In the rows, zero is written as 128.
Each row of T is roughly a mix of the hidden directions of one of 3 groups.
T:
[[148 130 160 127 131 176 174 149 160  88]
 [ 81 165  93 111 117 133 109 134 186 125]
 [135  63 148 135  84 120 137 108 169 121]
 [ 76 167  80 114 112 136 106 161 146 131]
 [159  66 128 121 115 114 130  82 166 116]
 [ 79 148 124 109 120 177 170 122 112  93]
 [160  96 180 144 122 135 138 130  77  96]
 [106  91 164 148 154  94 175  99 107 138]
 [ 76 153  93 105 120 172 150 126 134  92]
 [ 94 122  90  91 119 164 133 104 124  74]
 [ 99 147 163 137 124 134 188 153  82 139]
 [ 82 175  84 103 131 134 135 155 162 137]
 [158 121 154 151 110 102 107 141  75  79]
 [113 150 104 134 143 115 135 141 180 193]
 [169 113 113 151 130  92  77  80 126 118]
 [103 109  94 103 140 111 119 112 193 163]
 [122 161  71  93 112 149  91 118 141  96]
 [ 73 131 109 109 151 123 163 137 154 180]
 [186 113 143 142 104 142  95  97 111  86]
 [ 58 140 121 129  98 136 129 170 161 131]
 [111 152 117 174 141 147 127 100 106 191]
 [143 173 108 142 122 127 107 172 175 166]
 [157  94 176 174 137  97 149 112 120 155]
 [192 130 161 148 139 129 137 124  72 126]
 [153  93 137 122 132 142 134 105  61  86]
 [ 80 169 170 134 136 150 147 154 101  99]
 [160 111 108 110 129 133  82 114 182  88]
 [183 109 172 148 137 126 142 106  78 123]
 [192  96 148 152 121 118 132 107  82 143]
 [118 122  96  97 117  76  82 137 170 136]
 [ 89 168  95 150 131 130 106 117 141 186]
 [ 84 144  73  96 134 125 121 121 166 161]
 [180  97 126 141 165 120  99  80 114 146]
 [159  83 182 141 107 127 145  91 109 106]
 [ 83 171  90 110 120 138 114 144 179 132]
 [118 110 166 163 151  91 176 129 126 169]
 [186  77 150 131 130 118 137  84 136 113]
 [180  83 146 146 141 162 135  90 138 104]
 [ 74 119 105 118  92 131 123 149 187 119]
 [ 93 150  83 122 124 134 102 115 189 150]
 [180  88 166 165 115 109 119  99 107 132]
 [178  88 163 148 139 117 146 123  78 142]
 [110  92 155 156 144  82 167  87 117 144]
 [170  97 138 155 132  93  89  88 102 109]
 [106 166 126  92 189 136 130 103 149  99]
 [ 77 187 126 122 128 150 127 172 124 107]
 [153 145  93 108 105 156  84 100 135  81]
 [100  96 166 148 167 103 167 125 137 168]
 [136 101 185 161 149 112 165 150 110 159]
 [112 157  75  86 112 153  94 131 132  93]
 [ 94 123  82 119 121 116 116 151 185 166]
 [ 85 175  90 115 122 135 116 149 173 150]
 [166  85 183 141 137 124 153  92 115 111]
 [165  66 136 125 119 112 132  80 158 128]
 [ 50 145 110 124 109 136 126 161 154 127]
 [ 61 177 108 119 116 116 132 147 103 146]
 [168  90 141 152 143  97  87  88 106 114]
 [191  94 132 133 136 111  98 130 178 126]
 [102 159  78  81 117 156 103 141 130  96]
 [173  85 140 134 136 128 126 108  71  94]
 [ 87 149 122 131 125 118 135 125  48 144]
 [106 165 120 134 124 111 124 159 189 174]
 [ 76 119 132 139 152  90 179 101 141 150]
 [165 145 151 147 139 114 144 186 139 176]
 [131  65 153 136  83 123 140 108 166 111]
 [185 127 142 128 175 118 132  92  88 142]
 [184  90 161 152 119 127 113  91 100 110]
 [ 65 175  97 118 118 118 130 150 136 159]
 [163  89 172 169 131 101 144  98 114 148]
 [139 127 166 110 124 162 177 155 141  77]
 [ 87 181 109 132 140 137 125 186 129 148]
 [160 106  98 113 131 131  80 110 181  99]
 [182 139 166 152 132 136 138 136  69 116]
 [146 135  85 102  94 158 111  74 135 102]
 [ 52 129 130 125 104 133 134 157 169 136]
 [ 63 184 126 122 117 125 145 154 119 149]
 [155  96 181 140 117 143 139 122  85  85]
 [135 123 159 150 120  94 122 159  69  87]
 [ 73 177  95 127 122 128 130 149 145 169]
 [152  75 180 155 116 112 144 126 102 157]
 [ 83 165  73 106 127 131 105 152 157 138]
 [ 80 170 154 128 123 168 157 123  96 102]
 [187 102 150 152 127 119 133 107  73 140]
 [113 116 171 165 147  94 179 140 128 163]
 [175  83 169 140 135 123 141 112  84 105]
 [ 79 163  97 107 145 136 146 155 169 159]
 [149  85 102 102 118 115 112  69 162 117]
 [ 87 171  97 150 131 134 126 131 138 190]
 [170  87 166 151 136 112 138 110  75 127]
 [164  88 137 131 134 138 129 104  70  84]
 [112 128 137 146 185 102  88 143 176 140]
 [187  97 160 154 143 123 138 131  79 138]
 [182 101 159 154 144 173 145 104 141 110]
 [136 170 122 149 129 129 124 167 186 170]
 [152  95 189 149 126 131 148 143  81 111]
 [196 115 146 129 158 122 131  87  93 121]
 [ 91 177  99 135 128 135 121 189 125 149]
 [143  73 109 113 120 112 124  87 184 131]
 [145 148 180 155 133 142 148 149  68 116]
 [178  83 136 109 129 131 110 114 157  77]
 [103 124  79 125 125 114 116 157 178 176]
 [169 107 136 145 133  83  95 132 168 169]
 [131 113 165 147 116  98 128 153  69  85]
 [ 67 142 102 119 102 134 121 164 174 129]
 [ 82 143 151 128 122 134 189 143 101 165]
 [167  89 151 165 130  90 109  83 114 127]]
Here is one row from each group, named. Which group is each of the other rows in?
[ 74 178 117 121 119 130 137 151 169 160]	P
[176  98 184 151 130 126 150 109  93 120]	C
[179 134 139 129 101 154  81 159 106  93]	Y

[111 118 136 142 151 111 153 137 163 202]	Y
[ 77 150 136 115 132 153 177 153 170 142]	Y
[118  91 127 153  51 127 125 157 138 133]	C
[ 95 187 122 139 139 143 130 185 103 129]	C
[ 57 146 108 113 127 128 125 152 171 150]	C
[139 163 138 158 125 119 120 183 172 167]	Y
[ 86 125  96 107 146 129 152  95 169 172]	Y
[183  80 148 138 140 145 124  94 105  96]	P
[180  87 155 114 129 124 121 123 120  69]	P
